In the rows, zero is written as 128.
Families of rows that turns and mirrors carry onto each other, the same ones carrying the whole set onto itself: the rest of each named row's family, in list order:
4 families of 8 rows:
Z_681: [129 138 104 101 133 138 142 152 116 116  87 116 128 124 113 116 129 120
 138 147 130 147 141 143 116 168 157 122 117 122 175 123 117 166 120]
Z_489: [108 142 170 145 134 137 131 114 143 126 114 115 125 118 112 130 108  89
 116 144 126 117 130 111 115  88 130 124 155  96 123 148 108 109 128]
Z_929: [119 114 175 138 125 132 129 104 144 135 106 115 122 108 114 134  92  89
  92 140 128 125 133 108 125 106 134 133 153  98 142 142 136 129 138]
Z_749: [170 122 105 123 122 128 161 133 116 107 141 125 114 144 130 101 139 108
 128 117 137 156 101 137 141 158 139 123 110 156 135 118  99 131 117]
Z_714: [145 120 118 126 114 123 102  96 141 121 117 129 131  99 129 143 139 117
 158 130 142 131 119 147 104 131 189  99 102 146 149 124 119 124 117]
Z_409: [119 118 151 148 118 127 122 106 147 126 120 119 136 109 106 126  97 109
  97 143 128 102 142  98 134  95 140 136 154  82 131 147 133 105 117]
Z_541: [118 100 154 133 131 131 132 141 126 144 154 151 131  95 145 141 127 136
 109 134  91 130 139 122 157 108 142 138 137 115  93 126 128  88 157]
Z_36: [101  98 136 123 115 102 138 144 141  99 127 128 103 114 120  99 134 105
 117 149 117 115 128 101 130 104 110 138 138 125  81 119 141 119 141]
Z_345: [151 125 120 122 114 130 114 100 143 134 124 130 132 109 141 131 141 128
 164 140 120 128 118 145 120 134 206 113 121 155 145 129 103 119 109]
Z_814: [155 140 115 126 101 129 121  97 152 126 122 130 131 112 146 142 133 144
 156 124 141 128 108 140 127 142 187 112 111 128 161 126 119 127  98]
Z_20: [136 140 112 113 120 150 147 147 111 114  97 116 133 117 133 135 141 142
 134 148 142 154 150 168 130 147 161 110 118 127 169 132 115 146 107]
Z_911: [159 108 111 107 121 132 119 134 105 121 117 147 133 135 113 109 121 133
 139 110 133 117 132 124 143 131 166 123 154 158 168 152 151 164 148]
Z_582: [174 123 110 124 104 117 119 126 121 105 125 138 134 130 131 119 116 150
 134 102 134 124 131 128 159 131 166 111 144 147 168 155 157 144 138]
Z_887: [150 118 133 120 114 131 127 105 144 124 139 114 140 119 146 130 133 136
 159 113 124 126 117 134 117 125 186  98 136 161 164 115 117 140 103]
Z_133: [138 118 166 149 136 133 111 109 149 141 117 114 131 107 120 121  99  91
  88 136 117 117 138  90 130 114 140 138 146 117 135 163 129 113 121]
Z_974: [111  99 160 122 152 136 129 150 130 125 148 149 137  95 128 144 101 146
 116 143  92 119 131  98 146 104 140 148 146 103 112 130 131 106 137]
Z_965: [114 109 134 134 133 115 125 148 122 133 162 147 132 104 124 122 117 135
 109 124 101 115 143 102 157  98 140 125 151  92  98 120 136  83 150]
Z_984: [105 122 115 130 158 108 142 127 112 119 128 129 115  92 117 151 149 120
 101 178 127 114 115 131 127 138 113 129 171  91 106 132 108 112 136]
Z_944: [ 92  98 136 117 126 110 150 145 136 117 120 113  98 116 127 118 139  94
 107 136 123 116 142  94 123 124  93 129 137 116 112 108 149 140 161]
Z_35: [139 134 102 109 128 131 145 163 140 124  94 123 136 123 106 129 151 136
 125 142 124 152 139 147 120 173 147 119  98 118 156 120 117 153 126]
Z_178: [105 116 121 116 137 108 140 150 150 128 124 109  96 103 130 111 161  94
 104 135 118 108 150  95 117 134 104 121 131 124 100 114 136 124 141]
Z_994: [154 128 110 149 130 122 131 141 109 119 149 154 144 141 126  89 138 103
 140  98 126 156 117 136 134 156 137 123 107 157 129 109 114 126 143]
Z_587: [ 93 119 106 127 130 109 145 154 145 124 129 125 102 125 123 113 139 110
 111 144 127 106 142  85 126 116  96 126 134  95 104 111 132 121 144]
Z_66: [104 130 116 140 144 105 125 117 129 126 124 116 129 103 132 150 131 118
 117 185 130 120 112 105 126 134 123 120 141  71 113 141 109  96 126]
Z_191: [167 114 113 116 123 134 132 147 120 121 123 156 141 134 137 105 125 156
 151 128 141 135 113 135 150 140 145 118 154 163 149 141 164 148 138]
Z_227: [155 131  98 137 130 125 144 138 107 121 144 143 133 144 137  94 150 113
 151 118 116 144 118 139 139 158 151 131 117 165 126 123  90 117 137]
Z_554: [ 97 123 116 134 156 120 106 111 122 147 106 118 118  92 137 157 137 126
 124 168 137 128 109 118 114 148 115 125 156  93 118 145 117  96 135]
Z_482: [107  95 144 121 130 133 110 153 109 142 144 146 131  92 129 118 123 135
 104 115 102 135 144 119 159 121 136 147 140 107  92 127 138  90 147]
Z_275: [151 135  87 150 113 119 142 135 116 110 149 140 129 146 143  97 139 134
 139  96 130 146 125 141 152 156 137 126 121 152 141 110 110 126 130]
Z_199: [167 104 114 133 125 125 108 130 125 127 117 147 153 136 110 130 128 149
 125 110 122 118 134 131 141 132 158 114 154 161 163 160 144 152 150]
Z_61: [137 161  96 117 117 121 145 151 134 113 107 118 127 131 134 117 137 135
 131 138 135 154 136 144 128 172 146 107 116 113 168 119 125 158 111]
Z_664: [110 121 128 147 150 112 138 110 131 142 121 121 127  94 144 159 145 122
 119 186 124 132 112 127 124 147 118 124 152 101 106 133 110  92 145]

Which other rows belong to the same family as Z_541? Z_681, Z_929, Z_345, Z_911, Z_944, Z_227, Z_664
Which other rows belong to the same family as Z_36? Z_489, Z_749, Z_20, Z_887, Z_974, Z_984, Z_191
Which other rows belong to the same family as Z_35? Z_714, Z_133, Z_178, Z_994, Z_554, Z_482, Z_199

Families of rows that turns and mirrors carry onto each other, the same ones carrying the whole set onto itself: the rest of each named row's family, in list order:
4 families of 8 rows:
Z_192: [107 143 143 129 122 137 110 132 109 146 129 115 150 167 131 144 121  80
 110 154 178 138 116 159 155 109 108 131 131 165 128 163 162 122 126 127
 121 152 152 106  91 143 106]
Z_934: [114 140 127 131 168 104 127 110 122 155  88 127 165 107 122 114 121 143
 120 134 165 121 110 132 162 120 115 124 145 146  98 148 124 169  99 144
 139 167 142 132 104 109 139]
Z_86: [110 130 139 123 119 134 122 128 102 152 129 109 172 160 137 157 134  96
 113 148 162 148 128 157 159 121 113 126 131 155 124 178 179 131 136 118
 130 151 139 118  89 146 109]
Z_540: [ 97 128 130 168 143 111  92 126 154 127 113 148 147 163  92 142 150 130
 140 124 180 110 126 159 141 122 131 132 179 144 134 142 156 148 148 140
 104 122 130 135 126 133 148]
Z_351: [130 115 122 132 165 132 139 142 123 112 142 135 160 168  94 123 117 123
 174 131 160 135 134 125 140 107 150 138  97 119 115 136 170 170 132 148
 116 143 141 120  83 126  94]
Z_903: [121 110 134 126 104 137 131 126 137 100 145 137 144 181 118 147 134  75
 146 104 129 126 119 135 103  95 109 120 119 118 150 131 170 109 160 133
 118 121 126 138 126 118 119]
Z_89: [122 152 134 140  93 114 108 125 130 129 102 117 138 129 152 124 145 101
 104 102 143 133 133 150 136 139  85 108 158 145 139 132 116 100 146 132
 144 154 107 117 126 108 153]
Z_370: [125 110 125 125 162 119 143 124 125 115 132 137 162 157  85 151 120 123
 162 138 165 118 119 117 141  96 138 139  94 119 107 143 178 184 119 154
 110 133 156 127  96 115 103]
Z_812: [136 124 123  97 108 126 157 132 100 116 115 128 145 104 132 137 117  85
 128 129 136 161 139 103 128 127  92 124  88 134 103 136 135 128 107 146
 139 157 131 118  97  98 115]
Z_379: [129 139 129 136 151 103 151 127 156  84 114 141 131 113  93 118 138 117
 146  91 135 111 133 113 126 123 114 131 123 109 121  97 133 164 121 140
 132 142 117 127 144  78 132]
Z_978: [131 120 132 133  85 126 124 135 132  87 146 128 131 174 118 159 143  80
 143 102 140 126 139 137 114 115 105 127 110 114 146 128 169 116 170 141
 113 118 125 111 117 115 114]
Z_497: [141 148 136 121 116 115 154 127  99 127 119 122 145 111 154 133 132  94
 134 131 135 150 141 114 149 111  95 129  75 128 100 140 140 133 110 145
 138 164 140 124  66 103 117]
Z_624: [135 110 142 121  84 131 135 140 143  82 139 119 129 171 132 139 142  81
 128 108 124 125 113 143 123 101  97 129 108 144 142 133 168 109 164 145
 127 129 139 130 118 106 126]
Z_890: [128 140 118 137 130  87 157 119 153  90 110 142 140 126 104 136 136 127
 156  96 133 107 124  94 120 127 104 140 105 107 117 105 132 163 125 152
 131 122 142 117 134  86 138]
Z_278: [147 134 130  99 111 122 159 123 102 116 121 107 151 123 147 132 115  92
 127 116 127 139 124 108 134 116  89 113  73 121 113 131 140 136 117 144
 147 165 133 113  98  92 109]
Z_215: [117 126 140 126 128 144  93 130 106 155 132 115 156 152 138 132 132  95
 112 147 170 145 127 179 153 110 115 118 145 158 132 169 163 129 145 136
 123 170 126 124  90 142 124]
Z_508: [141 149 112 124 123 123 169 136  98 128 134 106 143 112 158 137 124  87
 132 125 146 151 120  96 126 112  88 124  91 126 112 131 134 141 118 133
 144 161 130 117  89  99 113]
Z_445: [116 151 136 137 100 101 114 120 144 139 100 110 138 110 146 146 159 102
 101 117 137 123 117 143 135 130  71 122 150 148 148 133 131 118 136 136
 142 148 119 126 142 100 166]
Z_150: [129 137 137 137  86 109  96 127 139 135 105 137 134 123 148 130 136 102
 101 107 147 136 117 127 145 136  85 115 158 135 151 147 119 123 142 125
 142 160 119 104 131  97 162]
Z_175: [125 151 127 139 153 100 120 123 117 146  88 116 154 105 121 128 131 151
 123 136 178 123 133 131 173 141 111 128 134 144  98 144 124 177 106 152
 135 167 135 107  99 107 136]
Z_122: [104 117 121 143 141 115  96 122 159 116 123 133 151 168  88 135 136 128
 135 113 166 103 109 161 124 126 122 129 174 136 149 135 156 159 160 145
 115 124 128 117 157 122 143]
Z_85: [142 112 139 141 105 123 143 141 137  89 149 137 137 169 119 152 150  73
 151  98 127 131 120 140 115 110 104 122 117 127 168 139 166 107 149 139
 135 131 141 136 107 110 131]
Z_855: [114 155 122 144  94 114  93 128 132 134  90 122 141 111 140 125 135 102
  97 100 149 131 124 130 124 135  77 133 139 143 137 133 118 131 137 152
 150 152 113 125 123 102 173]
Z_50: [118 122 124 125 167 122 152 119 115 108 128 121 162 159  89 145 127 120
 164 130 161 114 133 143 132  99 131 133  94 126  92 128 175 162 125 162
 110 127 148 140  89 127  91]
Z_233: [130 111 133 118 163 116 161 122 125 110 150 133 157 169 100 142 135 117
 173 140 154 123 126 145 148 102 141 122 110 123 112 143 178 161 132 137
 105 138 154 116 100 125  86]
Z_29: [116 125 128 135 113 132 102 134 109 167 130 105 168 163 147 148 135 107
 127 157 160 145 116 156 147 117 106 128 125 158 139 171 165 124 144 145
 127 149 144 122  79 149 127]
Z_801: [110 137 135 167 146 106  95 115 153 129 119 130 152 176 106 139 144 138
 136 106 170  86 113 167 149 108 127 125 166 126 140 138 158 158 161 139
 113 129 136 124 125 128 141]
Z_599: [138 118 114 134 130  95 141 114 144 100 107 142 146 117 106 131 142 143
 155  82 130 109 136 112 121 126 110 119 124  97 114 111 133 166 141 161
 132 135 114 136 128  83 150]
Z_687: [107 118 143 146 143 111  85 126 165 121 108 137 156 166  82 130 148 138
 143 125 150 105 132 172 148 127 131 136 158 142 149 136 167 146 149 153
 117 132 130 129 136 127 145]
Z_205: [106 155 116 130 159 112 113 121 126 163  95 109 159 111 122 116 125 150
 120 151 170 125 130 128 158 129 115 139 133 140  94 129 133 182 116 147
 126 161 118 111 118 116 127]
Z_808: [111 156 114 140 174 100 116 111 114 161 104 135 167 109 111 128 129 140
 140 133 178 126 137 133 149 136 122 128 139 121 106 140 126 181 106 140
 126 160 129 112 106 122 136]
Z_995: [138 133 119 143 136 101 128 122 151  93 108 144 126 123 100 120 132 130
 154  93 144  99 123 110 117 116 108 123 120 110 125  95 114 153 132 169
 124 136 124 130 134  79 149]

Which other rows belong to the same family as Z_29? Z_351, Z_379, Z_508, Z_445, Z_85, Z_687, Z_205
Which other rows belong to the same family as Z_370? Z_86, Z_540, Z_903, Z_89, Z_278, Z_175, Z_995

